Small tables with named rows and columns. After each table, cells are looked up by row and column.

Table Tatimiz
        Saruvud    Dit  Sulofo  Zubegus    Kos
Zof        1882   -617   -4475    -4169   1253
Gazo      -4528  -1663   -1958    -2666  -3189
Tekeda     6063  -2536   -2353     -873  -1715
Sogamo    -2855  -4484   -1898    -3360  -2230
Tenodo     1201   -819   -2045     -972  -2102
Zaged     -4965   3671    3011    -6492   1043
Vore       2008  -5510   -2971    -5500   -966
Tid        -736  -2779    -943    -1719  -2012
Raguku    -1394  -1755   -1807    -1793  -1438

What is the Dit of Gazo in Tatimiz?
-1663
What is the Sulofo of Raguku in Tatimiz?
-1807
What is the Kos of Tekeda in Tatimiz?
-1715
What is the Sulofo of Sogamo in Tatimiz?
-1898
What is the Kos of Tid in Tatimiz?
-2012
What is the Dit of Sogamo in Tatimiz?
-4484
What is the Kos of Sogamo in Tatimiz?
-2230
What is the Zubegus of Zaged in Tatimiz?
-6492
What is the Zubegus of Raguku in Tatimiz?
-1793
What is the Saruvud of Tid in Tatimiz?
-736
What is the Kos of Gazo in Tatimiz?
-3189
What is the Saruvud of Sogamo in Tatimiz?
-2855
What is the Saruvud of Raguku in Tatimiz?
-1394
What is the Dit of Zaged in Tatimiz?
3671
What is the Zubegus of Sogamo in Tatimiz?
-3360
What is the Kos of Zof in Tatimiz?
1253
What is the Kos of Vore in Tatimiz?
-966

Table Vugabif
|  | Tizat | Tadofa | Vos | Pitubi | Zepid | Zun | Nodo | Zaku | Dusi | Dal |
|---|---|---|---|---|---|---|---|---|---|---|
| Big | 145 | 144 | 153 | 142 | 145 | 136 | 145 | 145 | 67 | 143 |
| Funa | 145 | 144 | 145 | 142 | 145 | 138 | 145 | 145 | 79 | 143 |
| Lemizim | 141 | 141 | 69 | 138 | 141 | 136 | 141 | 141 | 196 | 141 |
| Lat | 143 | 143 | 113 | 140 | 143 | 135 | 143 | 143 | 129 | 142 |
| Zesa | 144 | 144 | 124 | 141 | 144 | 135 | 144 | 144 | 113 | 142 |
| Gude | 145 | 144 | 142 | 142 | 145 | 138 | 145 | 145 | 83 | 143 |
| Fefusen | 142 | 142 | 92 | 139 | 142 | 138 | 143 | 142 | 161 | 141 |
| Sonu | 142 | 142 | 75 | 139 | 142 | 134 | 142 | 142 | 190 | 141 |
| Mupos | 146 | 145 | 170 | 143 | 146 | 137 | 146 | 146 | 39 | 143 |
| Sur | 144 | 144 | 129 | 141 | 144 | 136 | 144 | 144 | 103 | 142 |

Tadofa of Sonu = 142
Tizat of Lat = 143
Tizat of Gude = 145
Zun of Lat = 135
Nodo of Lemizim = 141
Zepid of Big = 145
Zaku of Lat = 143
Zaku of Big = 145
Nodo of Sonu = 142
Zepid of Mupos = 146
Zepid of Sonu = 142
Tizat of Zesa = 144
Row with the largest Zepid: Mupos

Gopele
columns: Les, Sipun, Ser, Gil, Ramabat
Minonuf: [822, 327, 401, 515, 698]
Ras: [895, 557, 191, 323, 617]
Bol: [616, 136, 667, 404, 827]
Podurot: [834, 397, 343, 410, 702]
Pazil: [893, 482, 296, 413, 686]
Numu: [694, 136, 615, 490, 782]
Fumad: [389, 432, 524, 166, 698]
Fuv: [498, 568, 191, 295, 463]
Kiz: [389, 548, 327, 211, 463]
Pem: [867, 481, 337, 554, 665]
Guv: [691, 477, 252, 245, 624]
Linumev: [415, 382, 561, 163, 747]
Vekef: [478, 372, 496, 163, 724]
Luf: [850, 398, 355, 481, 692]

Ser of Vekef = 496
Ramabat of Minonuf = 698
Ser of Guv = 252
Sipun of Pazil = 482
Ramabat of Linumev = 747
Gil of Fuv = 295
Les of Ras = 895
Which row has the largest Ser? Bol

Table Gopuba
fields: Kul, Sudal, Pobizur, Zibiv, Torun, Sosote, Mumoke, Fivumak, Dimog, Zim
Rezup: [4252, 6383, 5313, 7356, 3907, 3154, 5471, 2855, 5024, 4558]
Mubit: [4009, 4350, 3882, 4362, 4836, 4380, 3730, 4382, 4906, 4988]
Favepe: [5755, 3724, 6573, 767, 7444, 9170, 1316, 9201, 5350, 4815]
Kivu: [3351, 4769, 5394, 5009, 3538, 3395, 4105, 5057, 4845, 4436]
Rumaf: [4561, 4768, 5043, 5274, 4073, 4368, 5120, 4807, 4257, 4855]

Fivumak of Rumaf is 4807
Sudal of Rumaf is 4768
Kul of Kivu is 3351
Mumoke of Favepe is 1316
Zim of Rezup is 4558
Sosote of Mubit is 4380
Mumoke of Rezup is 5471
Which row has the largest Zibiv? Rezup

Table Dunika
,Nebeku,Kelafin
Riza,0.4,6.5
Sifi,3.6,7.7
Raviziz,6.1,5.9
Nug,6.7,3.6
Bimepe,0.3,2.4
Vure,5.3,2.5
Gisud,1.4,2.1
Zak,5.8,2.3
Teno,2.2,7.5
Nuv,3.5,7.2
Pedu,2.3,1.5
Veg,5.3,3.2

Veg, Nebeku => 5.3
Nuv, Nebeku => 3.5
Zak, Kelafin => 2.3
Pedu, Kelafin => 1.5
Veg, Kelafin => 3.2
Riza, Kelafin => 6.5
Nug, Kelafin => 3.6
Raviziz, Kelafin => 5.9
Sifi, Nebeku => 3.6
Riza, Nebeku => 0.4
Teno, Kelafin => 7.5
Gisud, Kelafin => 2.1

Table Samene
,Latibu,Kuratam,Sadiro,Silem,Nupu,Vil
Dadi,107,156,140,148,106,57
Lotenef,99,232,164,106,139,90
Met,115,148,134,153,106,53
Vokapil,145,217,152,103,165,87
Nos,93,197,157,125,119,76
Gid,116,236,161,100,153,92

Silem of Lotenef: 106
Vil of Nos: 76
Vil of Gid: 92
Latibu of Met: 115
Kuratam of Lotenef: 232
Sadiro of Lotenef: 164
Kuratam of Met: 148
Silem of Dadi: 148
Kuratam of Nos: 197
Latibu of Nos: 93
Kuratam of Vokapil: 217
Nupu of Dadi: 106
Nupu of Gid: 153
Latibu of Gid: 116
Vil of Dadi: 57
Latibu of Lotenef: 99
Kuratam of Gid: 236
Silem of Met: 153

Table Levumaz
cols = Nifodod, Mus, Mupet, Satul, Zezuvak, Besibo, Dap, Zeg
Nezudek: [0.004, -0.719, 0.689, 0.379, -1.197, 0.696, 0.674, -0.729]
Nad: [-0.024, 3.346, 0.830, 0.553, -6.059, 0.833, 0.775, 2.912]
Kogugil: [0.035, -6.656, 0.439, 0.083, 5.954, 0.451, 0.485, -6.082]
Mal: [0.030, -5.704, 0.477, 0.129, 4.808, 0.490, 0.514, -5.224]
Nido: [-0.002, 1.710, 0.816, 0.519, -4.157, 0.823, 0.777, 1.488]
Los: [-0.001, 1.200, 0.791, 0.491, -3.535, 0.797, 0.756, 1.022]
Rurumin: [0.016, -3.463, 0.560, 0.227, 2.121, 0.570, 0.575, -3.211]
Tigok: [0.021, -3.288, 0.592, 0.259, 1.882, 0.602, 0.604, -3.033]
Dun: [0.024, -4.958, 0.500, 0.157, 3.919, 0.512, 0.530, -4.557]

Nifodod of Nido is -0.002
Satul of Tigok is 0.259
Mus of Los is 1.200
Besibo of Kogugil is 0.451
Zeg of Rurumin is -3.211
Besibo of Mal is 0.490
Besibo of Dun is 0.512
Zeg of Tigok is -3.033
Mus of Dun is -4.958
Mus of Mal is -5.704
Zezuvak of Tigok is 1.882
Satul of Dun is 0.157
Satul of Nad is 0.553
Nifodod of Dun is 0.024
Dap of Kogugil is 0.485
Mupet of Kogugil is 0.439
Satul of Mal is 0.129
Mus of Nido is 1.710
Dap of Tigok is 0.604
Zezuvak of Nezudek is -1.197
Row with the largest Zezuvak: Kogugil

Table Gem
         Mimero  Tem  Zasi  Bedog  Milifo  Bebon  Nenazad  Fevob  Dodomu  Mul
Kitig       112  182   181    173     177    181      171    182     182   98
Zef         235  177   177     81     172    176      169    177     177  239
Vemib       120  181   180    167     177    180      171    181     181  105
Tet          44  183   182    224     180    183      171    183     183   17
Nubel       185  178   178    118     174    178      170    179     179  181
Bas         176  179   179    125     175    179      168    180     179  172
Zute         95  181   180    186     177    181      171    181     181   74
Gud         108  182   181    176     177    181      168    182     182   93
Detuvub     137  181   181    154     176    181      168    181     181  128
Dibuba      235  177   177     81     172    176      169    177     177  239

Zasi of Dibuba is 177
Bedog of Zef is 81
Mul of Zef is 239
Fevob of Vemib is 181
Fevob of Nubel is 179
Bebon of Detuvub is 181
Zasi of Nubel is 178
Fevob of Tet is 183
Nenazad of Zef is 169
Bedog of Tet is 224
Mul of Dibuba is 239
Nenazad of Detuvub is 168
Zasi of Gud is 181
Bebon of Nubel is 178
Milifo of Nubel is 174
Tem of Bas is 179
Bebon of Gud is 181
Milifo of Tet is 180
Mimero of Tet is 44

Kem.csv
,Peme,Gevomul,Dobu,Tesare,Puzur
Benopu,117,193,149,224,201
Mipo,175,83,146,49,111
Laveke,145,191,179,59,86
Zumobaf,207,63,215,90,118
Ginodi,207,184,179,145,110
Vafez,193,152,128,189,171
Gaka,143,193,48,234,166
Zubuk,190,71,114,110,139
Noniz,211,79,207,113,119
Numufi,221,232,107,168,149
Tugu,210,82,212,79,80
Kubo,234,180,199,63,228

What is the Puzur of Vafez in Kem? 171
What is the Peme of Benopu in Kem? 117
What is the Peme of Ginodi in Kem? 207
What is the Tesare of Benopu in Kem? 224
What is the Gevomul of Laveke in Kem? 191
What is the Peme of Mipo in Kem? 175
What is the Gevomul of Gaka in Kem? 193

Table Leka
         Rarof  Gosut  Durof
Petiniv    385    899   -326
Navota     371    -76    824
Rebada    -533    695    815
Nekuf     -252    751   -508
Duga      -103    606    686
Dit        249   -695    799
Suse      -388   -504   -122
Zovit      293   -646   -349
Vunoza      46   -380    109
Vef        741   -189    632
Sofekor    317    463   -302
Zulozat   -399   -414    402

What is the Rarof of Nekuf in Leka? -252
What is the Gosut of Zulozat in Leka? -414
What is the Durof of Navota in Leka? 824
What is the Rarof of Vunoza in Leka? 46
What is the Durof of Dit in Leka? 799
What is the Gosut of Suse in Leka? -504
What is the Rarof of Sofekor in Leka? 317
What is the Rarof of Vef in Leka? 741
What is the Durof of Petiniv in Leka? -326

